B =
[[ 2.41  1.08  1.61 -0.48 -2.38 -1.35  2.14 -4.24  3.55 -5.02  3.04  3.85
  -2.25  0.78  3.47]
 [-4.27  0.43 -3.91  3.67  1.14  1.60 -3.64 -0.60 -0.61 -0.58 -1.91  1.02
   0.61 -2.32  2.30]
 [ 0.30 -0.77  3.35 -1.25  0.16  2.97  1.97 -2.50 -0.71 -0.83  0.98 -2.33
  -0.13 -2.19  0.34]
 [ 2.22 -1.57 -3.16  2.61  2.62 -1.05 -3.86  0.28  0.30  1.20 -3.94  4.88
  -0.78 -2.08 -2.15]
 [ 1.73 -0.09  0.42  2.94 -1.84 -1.85  0.80 -3.46  2.42 -4.14  2.43  6.02
  -0.54 -1.53  2.92]
 [ 2.89  0.00 -1.04 -0.98  2.15  2.02 -2.00 -2.85  2.26 -1.95 -3.48  1.68
  -2.73 -1.05  0.18]
 [-5.24  0.95 -3.18 -0.02  1.67  2.87 -2.72 -0.26 -1.53 -0.22 -1.29 -2.98
   0.16 -0.37  1.11]
 [ 0.64  1.55 -3.74 -1.11  2.73  3.94 -3.54 -5.06  3.44 -5.42 -3.89  1.36
  -3.25 -0.35  2.52]
 [-0.95 -0.43 -0.62 -2.23  2.02  1.33 -2.13  2.62 -1.63  4.31 -3.58 -3.70
  -1.52 -0.08 -2.27]
 [ 2.64  1.66 -1.65  0.01 -0.45 -0.35 -0.95 -4.67  4.82 -6.02 -0.31  5.10
  -3.31  0.58  3.71]
 [ 1.98  2.42 -2.27 -0.19  0.64  1.95 -2.13 -4.94  5.12 -5.70 -2.68  3.34
  -3.80 -0.17  4.67]
 [-0.16  0.71  0.71  3.79 -1.90 -1.19 -0.40  0.42  1.47  0.73 -0.61  2.78
  -0.59 -2.78  3.88]
 [-1.55 -1.33 -4.00  2.47  1.64 -2.27 -4.61  4.16 -1.70  4.79 -3.79  1.84
  -0.40 -0.86 -2.47]]
B[0, 0] => 2.41
B[2, 10] => 0.98
B[7, 12] => -3.25
B[2] => [0.30, -0.77, 3.35, -1.25, 0.16, 2.97, 1.97, -2.50, -0.71, -0.83, 0.98, -2.33, -0.13, -2.19, 0.34]
B[6, 4] => 1.67
B[11, 2] => 0.71
B[8, 13] => -0.08
B[7, 4] => 2.73
B[12] => [-1.55, -1.33, -4.00, 2.47, 1.64, -2.27, -4.61, 4.16, -1.70, 4.79, -3.79, 1.84, -0.40, -0.86, -2.47]
B[9, 1] => 1.66
B[4, 2] => 0.42
B[11, 8] => 1.47
B[7, 7] => -5.06
B[10, 9] => -5.70
B[:, 2] => [1.61, -3.91, 3.35, -3.16, 0.42, -1.04, -3.18, -3.74, -0.62, -1.65, -2.27, 0.71, -4.00]
B[:, 8] => [3.55, -0.61, -0.71, 0.30, 2.42, 2.26, -1.53, 3.44, -1.63, 4.82, 5.12, 1.47, -1.70]
B[7, 5] => 3.94
B[7, 0] => 0.64
B[10, 12] => -3.80
B[0] => [2.41, 1.08, 1.61, -0.48, -2.38, -1.35, 2.14, -4.24, 3.55, -5.02, 3.04, 3.85, -2.25, 0.78, 3.47]
B[1] => [-4.27, 0.43, -3.91, 3.67, 1.14, 1.60, -3.64, -0.60, -0.61, -0.58, -1.91, 1.02, 0.61, -2.32, 2.30]
B[3, 6] => -3.86
B[3, 10] => -3.94
B[8, 4] => 2.02
B[8] => [-0.95, -0.43, -0.62, -2.23, 2.02, 1.33, -2.13, 2.62, -1.63, 4.31, -3.58, -3.70, -1.52, -0.08, -2.27]
B[1, 13] => -2.32
B[2, 11] => -2.33
B[:, 12] => [-2.25, 0.61, -0.13, -0.78, -0.54, -2.73, 0.16, -3.25, -1.52, -3.31, -3.80, -0.59, -0.40]
B[7, 8] => 3.44
B[6, 1] => 0.95
B[11, 7] => 0.42
B[:, 9] => [-5.02, -0.58, -0.83, 1.20, -4.14, -1.95, -0.22, -5.42, 4.31, -6.02, -5.70, 0.73, 4.79]
B[10, 2] => -2.27
B[:, 11] => [3.85, 1.02, -2.33, 4.88, 6.02, 1.68, -2.98, 1.36, -3.70, 5.10, 3.34, 2.78, 1.84]
B[11, 10] => -0.61

a =
[[ 1.58 -5.60 -1.79 -1.34  2.52 -0.79 -2.84 -0.73 -0.80  0.46 -0.25  1.10
  -4.33]
 [ 2.87 -0.96  2.32 -0.38  0.07 -3.08  0.29 -1.60  0.83 -2.33 -2.39 -2.02
   1.43]]
Indices start at 0.
row 0 col 0 => 1.58
row 0 col 10 => -0.25
row 0 col 7 => -0.73
row 1 col 3 => -0.38
row 0 col 5 => -0.79
row 0 col 8 => -0.80
row 0 col 4 => 2.52
row 1 col 12 => 1.43
row 1 col 7 => -1.60
row 0 col 1 => -5.60
row 0 col 12 => -4.33
row 1 col 10 => -2.39
row 1 col 5 => -3.08
row 1 col 2 => 2.32
row 0 col 11 => 1.10

M =
[ 0.35  0.14 -2.61  1.45  3.47 -4.06  1.94  5.28 -3.31  2.31  1.87 -1.51
 -2.78 -2.01  1.06  4.63]
M[0] => 0.35
M[13] => -2.01
M[15] => 4.63
M[14] => 1.06
M[5] => -4.06
M[4] => 3.47
M[2] => -2.61
M[11] => -1.51
